Each row has a name. Each question is about the rows just above it. Places in a row count from 1.

Columns, left to right: Y K H Z
[0.96 2.98 2.98 2.98]  k_257
[ 5.36 -1.34  1.56 -5.48]  k_50
[-4.25 -2.88  0.61 -5.33]  k_478
[ 9.42 -0.03 -4.64 -3.85]  k_501
One entry of k_478 was changed: [-4.25 -2.88  0.61 -5.34]. Where, and from what? | 4, [-5.33]
[2.98 1.56] is in which column, read top down? | H
Times [2.99] occurs in k_257: | 0

Columns, left to right: C S P R
[-6.26  1.63 -5.03 -4.14]  k_322
[-6.26  1.63  4.11 -4.67]  k_618
[-0.63 -3.91  5.81 -2.47]  k_951
[-6.26  1.63 -1.66  4.10]  k_944
[-6.26  1.63  1.85 -4.14]  k_962
Which column holds this, read top down? [-1.66  1.85] | P
Table of tags by key:
[1.85] -> k_667
[4.11] -> k_139
[-4.67] -> k_589
[-5.03] -> k_810
Join k_618 by its entry at place 3: | k_139
Changed k_951: [-0.62 -3.91  5.81 -2.47]. Place and old value: | 1, [-0.63]
Which column holds [ 4.10 -4.14] top down? | R

Columns, left to right: E X W U
[-2.17 -6.33  9.67 -0.20]  k_59
[-2.90 -2.94  7.80 -0.70]  k_666
[-0.33 -1.89 -1.89  2.50]  k_531
[-2.90 -0.33] is in which column, read top down? | E
Times [-1.89] occurs in k_531: | 2
Which column holds [9.67 7.80] top down? | W
Table of tags by key:
[9.67] -> k_271
[-0.33] -> k_435
[-2.17] -> k_828
The tag of k_59, keyed by place 1: | k_828

Columns, left to right: J M V G
[ 0.13  5.54 -4.64  0.33] = k_830
[-6.19  2.03  3.17 -5.36] = k_684
[-6.19  5.11 -5.98 -5.36] = k_364
[-6.82  2.62  4.10 -5.69] = k_329
[-7.64  6.53 -7.64 -7.64] = k_877
[-5.97 -5.97 -5.97 -5.97] = k_606
[ 7.24  2.13 -4.23  5.21] = k_303
[ 7.67 -4.22 -3.04 -7.63] = k_842
[-4.64  3.17 -5.98] is in which column, read top down? | V
Where does [ 0.13  5.55 -4.64  0.33] differ from k_830, and what was there? | 2, [5.54]
The entry that follows [-4.64]: | [0.33]
Which column holds [-6.19 -6.19 -6.82 -7.64 -5.97] top down? | J
Times [-5.97] occurs in k_606: | 4
How many times does k_877 hold [-7.64]? | 3
The entry that follows [-4.23]: | [5.21]

Columns, left to right: B A D T
[-1.08 -0.20 -3.11 -2.89] : k_779
[ 7.89  0.12 -1.36 -1.58] : k_7
[-0.29 -1.07 -0.15  0.17] : k_464
[ 0.55 -0.54 -0.56 -0.33] : k_368
[ 0.33  0.66  1.65 -0.07] : k_381
The entry that follows [-1.08]: | [-0.20]
Where does [-1.09 -0.20 -3.11 -2.89] differ from k_779, and what was there? | 1, [-1.08]

Columns, left to right: Deku Bag lonam zel safa Palum risib
[ 1.09 -2.73  0.77 -1.32  2.79 -8.69 -3.71] -> k_543
[ 2.19  1.06 -4.51  2.33 -2.03 -0.28 -5.05] -> k_325
[ 1.79 -5.46  1.58  1.59  0.80 -9.47 -0.45] -> k_533
[ 1.33 -0.99 -1.87 -0.37  2.30 -5.30 -2.86] -> k_225
[-2.03 -1.62 -3.77  1.53 -1.33  0.72 -1.23] -> k_993
[-0.34  0.00 -1.21  2.70 -3.04  0.00 -0.34] -> k_660
[ 4.61 -3.11  6.40 -3.11  1.45 -1.00  1.53] -> k_773
[-2.03 -1.62  0.78  1.53 -1.33  0.72  1.07] -> k_564
What comes right after [1.45] in the named rows? | [-1.00]
Where does [ 1.33 -0.99 -1.87 -0.37  2.30 -5.31 -2.86] differ from k_225, and what was there? | 6, [-5.30]
Right after [0.77] comes | [-1.32]
Count of [-0.33] in k_660: | 0
One entry of k_325 was changed: [ 2.19  1.06 -4.51  2.32 -2.03 -0.28 -5.05]. Where, and from what? | 4, [2.33]
How many times does k_773 hold [-1.00]? | 1

Columns, left to right: zita koso Bogak Lerun pira
[-3.03 -3.03 -3.03 -3.03  2.22] = k_204
[-8.94 -5.81 -3.98 -6.26  6.28] = k_25
[-3.02 -1.24 -1.51 -3.04  3.75] = k_617
[-3.43 -1.24 -1.51 -0.10  3.75] = k_867
How many times does k_204 hold [-3.03]? | 4
Which column holds [-3.03 -3.98 -1.51] top down? | Bogak
How many times does k_204 hold [-3.04]? | 0
tags:
[-3.03] -> k_851
[-1.24] -> k_753
[-1.52] -> k_347
[-3.02] -> k_717
[-1.51] -> k_908
Look up the entry of k_867 at place 3 in the table: | k_908
Right after [-6.26] comes | [6.28]

Columns, left to right: zamad gisoz fom lasi vimu
[ 1.60 -6.70  6.76  1.90  1.09] -> k_849
[-2.74 -0.79 -2.91  1.23  1.33] -> k_521
[-2.74 -0.79 -2.91  1.23  1.15] -> k_72
[-2.19  3.82 -0.11  2.76 -8.71] -> k_17
[ 1.57 -6.66  6.70  1.91  1.07] -> k_734
[-2.62 -1.06 -2.96  1.04  1.97] -> k_771
[ 1.53 -6.69  6.71  1.95  1.04] -> k_750
[-2.27  1.32 -2.85  0.66  3.26] -> k_304
[ 1.60 -6.70 -2.97  1.17  1.53] -> k_510
[ 1.50 -2.98 -2.98  1.18  1.50] -> k_780
[-2.75 -2.99 -3.04  1.14 -2.90] -> k_123
The entry that follows [-6.66]: | [6.70]
key -> tag
[6.77] -> k_775
[1.60] -> k_642
[6.76] -> k_844
[1.59] -> k_963
[-2.91] -> k_227
[-6.70] -> k_919
Look up the entry of k_849 at place 3 in the table: | k_844
What comes right after [1.57] in the named rows? | [-6.66]
How many times does k_780 hold [-2.98]? | 2
Whose row is [-2.74 -0.79 -2.91  1.23  1.33]? | k_521
Whose row is [ 1.50 -2.98 -2.98  1.18  1.50]? | k_780
Where does [ 1.50 -2.98 -2.98  1.18  1.49] differ from k_780, and what was there? | 5, [1.50]

